| -0.04 | -1.87 | +1.71 | +5.99 | +5.60 | +1.73 | -3.40 | -5.22 |
| -2.02 | +1.37 | -2.23 | +5.97 | +5.34 | -0.57 | -4.13 | -5.49 |
| -1.75 | +1.63 | -2.54 | +5.89 | +5.22 | -1.00 | -3.77 | -5.46 |
| -0.76 | +1.17 | -1.81 | +6.24 | +5.77 | -0.46 | -3.98 | -6.05 |
| -4.94 | -0.44 | -1.34 | +3.51 | +5.41 | -0.03 | -6.29 | +1.24 |
| +0.78 | -6.63 | +6.54 | -2.81 | -1.34 | +6.43 | +0.58 | +4.84 |
->
| -1.87 | +1.71 | +5.99 | +5.60 | +1.73 | -3.40 | -5.22 | -0.04 |
| +1.37 | -2.23 | +5.97 | +5.34 | -0.57 | -4.13 | -5.49 | -2.02 |
| +1.63 | -2.54 | +5.89 | +5.22 | -1.00 | -3.77 | -5.46 | -1.75 |
| +1.17 | -1.81 | +6.24 | +5.77 | -0.46 | -3.98 | -6.05 | -0.76 |
| -0.44 | -1.34 | +3.51 | +5.41 | -0.03 | -6.29 | +1.24 | -4.94 |
| -6.63 | +6.54 | -2.81 | -1.34 | +6.43 | +0.58 | +4.84 | +0.78 |

| +0.73 | -3.42 | -0.88 | -1.03 |
| +2.13 | -6.51 | -1.60 | -2.13 |
| -6.69 | -5.09 | +5.94 | +5.90 |
| -6.78 | -6.75 | +7.09 | +6.91 |
->
| -3.42 | -0.88 | -1.03 | +0.73 |
| -6.51 | -1.60 | -2.13 | +2.13 |
| -5.09 | +5.94 | +5.90 | -6.69 |
| -6.75 | +7.09 | +6.91 | -6.78 |

| -2.70 | -2.64 | -1.48 | +0.63 | +0.51 | -0.34 | +3.45 | -0.42 | -2.11 | -1.92 | -0.09 | -1.86 | -5.07 |
| +2.78 | +2.62 | +1.49 | -2.10 | +1.38 | +3.77 | -0.47 | -0.01 | +3.86 | +2.01 | -0.39 | -0.38 | -0.48 |
| +0.42 | -2.33 | +3.29 | -0.18 | +1.67 | +2.47 | -1.33 | +3.82 | +1.14 | -0.16 | -3.51 | -5.46 | -3.08 |
->
| -2.64 | -1.48 | +0.63 | +0.51 | -0.34 | +3.45 | -0.42 | -2.11 | -1.92 | -0.09 | -1.86 | -5.07 | -2.70 |
| +2.62 | +1.49 | -2.10 | +1.38 | +3.77 | -0.47 | -0.01 | +3.86 | +2.01 | -0.39 | -0.38 | -0.48 | +2.78 |
| -2.33 | +3.29 | -0.18 | +1.67 | +2.47 | -1.33 | +3.82 | +1.14 | -0.16 | -3.51 | -5.46 | -3.08 | +0.42 |

| -1.19 | -1.20 | -1.06 | -3.69 | +1.70 | +1.65 |
| -1.17 | -0.02 | +0.15 | -3.41 | +0.45 | +0.47 |
| -1.52 | -5.61 | -6.40 | -6.30 | +6.63 | +6.63 |
| -0.58 | -2.70 | -3.53 | -3.80 | +3.71 | +3.76 |
| -0.69 | -3.05 | -3.85 | -4.14 | +4.09 | +4.12 |
| -0.99 | -5.22 | -5.56 | -6.14 | +5.95 | +6.08 |
| -1.32 | -4.84 | -6.09 | -5.38 | +5.85 | +5.94 |
| -3.28 | +0.33 | +0.79 | -2.63 | -0.56 | -0.75 |
| -1.07 | -3.02 | -4.07 | -3.14 | +3.54 | +3.59 |
->
| -1.20 | -1.06 | -3.69 | +1.70 | +1.65 | -1.19 |
| -0.02 | +0.15 | -3.41 | +0.45 | +0.47 | -1.17 |
| -5.61 | -6.40 | -6.30 | +6.63 | +6.63 | -1.52 |
| -2.70 | -3.53 | -3.80 | +3.71 | +3.76 | -0.58 |
| -3.05 | -3.85 | -4.14 | +4.09 | +4.12 | -0.69 |
| -5.22 | -5.56 | -6.14 | +5.95 | +6.08 | -0.99 |
| -4.84 | -6.09 | -5.38 | +5.85 | +5.94 | -1.32 |
| +0.33 | +0.79 | -2.63 | -0.56 | -0.75 | -3.28 |
| -3.02 | -4.07 | -3.14 | +3.54 | +3.59 | -1.07 |

| +1.15 | -2.65 |
| +0.12 | -0.28 |
| +0.39 | -0.73 |
| -0.66 | +1.66 |
| +0.67 | -1.65 |
| -2.41 | +5.89 |
| +0.44 | -1.00 |
| -1.55 | +3.79 |
->
| -2.65 | +1.15 |
| -0.28 | +0.12 |
| -0.73 | +0.39 |
| +1.66 | -0.66 |
| -1.65 | +0.67 |
| +5.89 | -2.41 |
| -1.00 | +0.44 |
| +3.79 | -1.55 |

| -4.12 | -4.80 | -4.05 | +4.60 | +4.39 | +0.68 | -4.31 | +5.46 |
| -2.30 | -1.84 | -3.50 | +1.74 | +1.51 | -1.37 | -1.51 | +5.27 |
->
| -4.80 | -4.05 | +4.60 | +4.39 | +0.68 | -4.31 | +5.46 | -4.12 |
| -1.84 | -3.50 | +1.74 | +1.51 | -1.37 | -1.51 | +5.27 | -2.30 |
---
| -4.13 | +5.16 | -0.88 | -4.81 |
| +4.83 | -1.81 | +0.04 | +4.42 |
| +2.54 | -0.20 | +0.37 | +3.45 |
->
| -4.81 | +0.04 | -0.20 |

| -2.86 | +4.04 | -5.41 | +1.06 |
| -0.61 | +1.18 | -1.38 | -0.36 |
->
| +1.06 | -1.38 |

| +0.14 | -0.15 | +0.00 | -0.31 |
| -0.82 | +0.45 | +1.07 | -0.82 |
| +2.41 | -0.46 | +1.33 | +0.87 |
| +5.18 | -3.57 | -6.87 | -2.24 |
| -2.03 | +3.08 | -3.92 | +0.60 |
->
| -0.31 | +1.07 | -0.46 | +5.18 |

| +3.73 | +3.26 | +0.79 | -3.02 |
| +1.61 | -6.33 | -0.27 | +5.91 |
| +5.11 | -1.81 | -2.01 | -0.96 |
| -1.49 | +3.77 | +1.10 | +1.53 |
->
| -3.02 | -0.27 | -1.81 | -1.49 |

| +5.04 | +2.16 | -4.63 | +3.77 |
| +4.97 | +2.57 | -4.19 | +3.94 |
| -1.90 | +6.48 | +0.07 | -4.97 |
->
| +3.77 | -4.19 | +6.48 |

| -3.45 | +2.96 | +5.60 | +3.47 | -3.68 |
| +4.68 | +0.40 | -2.49 | -5.96 | -4.42 |
| -5.64 | +4.00 | -4.53 | -3.75 | -1.10 |
| -2.17 | +2.68 | -3.34 | +4.58 | +1.94 |
->
| -3.68 | -5.96 | -4.53 | +2.68 |
